Families of rows that turns and mirrors carry onto each other, the same ones carrying the whole set onto itself: the rest of each named row's family, in list order:
11 families of 3 rows:
suso: [-2.6,19.7,-1.9,-3.1,5.8,15.4,10.5,15.7]
nukam: [21.6,13.3,-4.9,-5.7,14.5,1.2,-2.7,2.5]
koli: [-23.6,14.1,-15.1,10.8,-4.1,-5.4,26.9,-11.5]
Tupig: [-3.5,2.3,2.7,4.1,17.0,-25.0,17.1,-26.0]
Lepi: [-12.7,16.7,-18.6,16.7,4.1,-0.4,2.4,-10.6]
Solez: [22.2,0.7,13.8,12.0,0.2,4.2,28.8,3.5]
Sovo: [7.0,21.8,-4.3,-6.0,-9.3,20.5,30.9,0.8]
Kanum: [8.6,28.5,-11.0,-8.5,-1.2,16.6,4.2,-6.5]
peg: [6.7,1.6,25.2,6.9,-1.7,-12.3,14.4,-22.0]
Figu: [-7.9,-0.2,-16.0,-5.5,-12.5,-21.9,17.4,-17.6]
Mub: [10.4,-2.0,-16.1,8.4,-4.4,-7.5,-3.9,-8.8]
teli: [6.3,3.3,25.2,5.9,-1.8,-12.8,13.3,-21.7]
Zok: [14.6,15.9,1.5,-3.5,11.0,-12.3,-8.9,-16.5]
vuteb: [5.6,31.9,-5.0,-2.2,15.5,1.7,5.6,-26.1]
zodu: [7.8,2.3,25.1,6.4,-0.5,-12.4,13.4,-22.5]
Givi: [15.1,8.0,1.7,7.3,7.0,-18.4,8.2,17.1]
koga: [-5.0,18.0,-5.9,-26.4,6.0,-20.7,20.7,-11.2]
fuvu: [10.9,4.1,3.9,-6.7,1.2,3.0,41.9,11.3]
rem: [17.9,19.6,4.4,13.0,9.0,18.4,29.5,-8.0]
rut: [0.7,14.1,-2.3,-7.5,5.7,-33.3,8.0,4.2]
Mak: [-6.6,29.8,-9.9,-20.2,-7.8,5.8,24.1,-13.4]
kege: [18.8,20.7,-8.2,2.8,12.8,4.9,-4.1,-11.4]
Boki: [12.9,9.4,2.7,6.8,-1.5,9.7,44.6,1.3]
zufe: [-15.5,19.7,-1.1,-12.5,-0.2,7.1,28.9,11.8]
mov: [6.5,-9.7,-9.1,10.4,-14.7,-4.0,28.8,-1.0]
fike: [-5.7,25.2,1.6,-7.3,3.6,-1.6,43.1,-23.1]
Dumag: [-8.7,9.2,-11.8,24.9,-1.2,8.5,22.9,0.3]
Kemo: [2.4,6.9,4.1,-1.0,-0.1,-26.7,31.3,14.8]
vug: [-14.8,26.1,-6.4,-15.2,6.8,2.8,6.1,3.7]
tipu: [-5.9,11.3,7.1,-14.6,-3.7,-22.3,35.3,-17.4]
Nisiz: [-9.2,24.1,-7.2,-18.7,1.3,-15.4,27.5,-23.5]
damu: [12.4,-2.8,5.3,18.9,20.6,-10.5,10.1,-14.5]
nirot: [1.5,-6.1,9.4,13.9,10.9,-14.9,35.8,-14.5]

Which other rows belong to the same family as tipu? Solez, Zok
Which other rows belong to the same family as Dumag? koli, Lepi
Which other rows belong to the same family as rut? Givi, Kemo
Which other rows belong to the same family as Mak? Sovo, Kanum
Which other rows belong to the same family as Boki? kege, Nisiz
Which other rows belong to the same family as nirot? Tupig, damu
Which other rows belong to the same family as mov? Figu, Mub

Families of rows that turns and mirrors carry onto each other, the same ones carrying the whole set onto itself: the rest of each named row's family, in list order:
8 families of 5 rows:
parag: [-17.8,12.8,3.0,4.1,22.5,-10.0,-19.8,8.7]
ruriz: [-11.1,8.8,16.2,-5.7,18.0,-9.6,-18.1,9.9]
gidu: [23.1,-3.5,1.3,-9.6,7.3,2.1,-9.7,-11.8]
bigep: [21.5,0.6,-12.8,-14.9,-4.9,6.8,-21.5,-1.5]
napov: [-0.2,27.8,-16.2,-16.9,-2.7,8.4,-10.8,6.9]
Sim: [17.2,-2.3,-2.9,-10.7,-13.6,13.0,-1.3,-0.3]
pobap: [3.0,-2.0,8.6,11.7,-18.4,-11.1,2.7,-15.4]
maz: [-11.3,5.0,3.8,0.8,16.6,9.3,-33.6,2.6]
Zil: [-19.4,15.5,-4.5,-2.8,8.1,-7.2,-29.8,17.0]
Tavam: [-7.5,-0.7,9.9,14.1,-12.9,-8.9,9.9,8.5]
turul: [4.5,7.2,-16.1,13.5,7.9,-30.0,-14.5,-8.1]
Peror: [-2.3,-3.8,-6.4,19.9,7.1,-28.8,-9.4,-1.6]
Pupe: [19.6,-8.8,-17.3,-7.8,-3.1,-1.0,0.1,7.1]
rorit: [24.3,-0.6,-8.9,-15.8,-8.0,-5.8,-15.3,-5.6]
lupo: [-1.9,4.6,-25.3,20.7,5.5,-19.8,-4.5,2.2]
tigam: [-12.2,26.2,-11.1,-9.9,-19.0,0.1,-1.9,5.6]
Tubu: [-15.3,29.5,-18.2,2.2,-3.3,11.4,-13.3,1.4]
Zekan: [3.4,1.0,-25.0,18.6,-7.4,-22.5,-7.9,4.9]
Totu: [-9.4,4.0,16.1,15.0,-13.5,-5.4,-3.4,-15.7]
muz: [-7.9,0.9,1.5,-15.0,1.8,-5.9,-35.9,12.2]
Piz: [-3.4,30.6,-10.4,-11.4,11.4,6.7,-12.7,-6.9]
limer: [3.2,-5.3,17.9,6.2,-20.3,-6.1,-1.8,0.1]
nor: [-1.9,2.0,-23.1,22.7,15.4,-9.5,-7.6,3.3]
Nizo: [-6.6,-0.2,11.7,6.1,-28.4,1.4,-5.9,0.0]
Mene: [-15.7,-11.7,6.1,15.8,-10.0,9.5,-5.1,2.8]
dele: [-7.6,-6.5,-14.4,21.2,1.5,-20.5,-24.8,5.0]
fuva: [-13.5,32.0,-3.7,-3.1,0.4,12.4,-17.8,-3.7]
kagez: [-13.1,31.2,-11.6,-2.9,-8.2,9.6,-14.3,-10.2]
navef: [-3.6,5.6,-16.3,26.5,-1.2,-21.6,-1.9,1.6]
rad: [22.2,0.4,-0.9,-15.2,-13.3,-12.9,-9.4,0.7]
retu: [-5.8,1.3,-1.6,5.0,24.0,-5.4,-26.6,13.8]
nopo: [-9.7,-1.4,4.5,-1.3,20.1,2.8,-27.3,12.2]
Zogi: [-1.1,-10.1,-2.6,21.1,-20.8,-1.8,-2.1,-6.2]
ker: [17.6,6.3,4.0,-15.6,-5.4,6.8,-7.5,-14.8]
dos: [-5.0,33.2,-11.0,-1.7,4.3,2.0,0.8,-9.9]
Zopad: [-8.7,4.9,-30.3,16.7,-1.6,-10.2,-24.1,-6.6]
sefo: [-5.0,30.3,-10.1,-7.5,-13.6,3.1,-20.8,-12.9]
musi: [-8.9,-2.9,15.8,8.5,-20.2,-6.8,1.9,2.9]
domut: [-11.5,-4.4,3.4,3.4,13.4,-3.3,-23.4,22.6]
fef: [24.5,10.6,-10.9,-13.4,-8.6,0.1,-14.0,-9.6]

Which other rows belong to the same family as ruriz? gidu, turul, Totu, dos
Which other rows belong to the same family as dele? napov, Sim, Zil, Zogi
Which other rows belong to the same family as ker? parag, pobap, Peror, Piz
Which other rows belong to the same family as nor? maz, Tavam, rad, sefo
Which other rows belong to the same family as rorit? lupo, kagez, nopo, musi

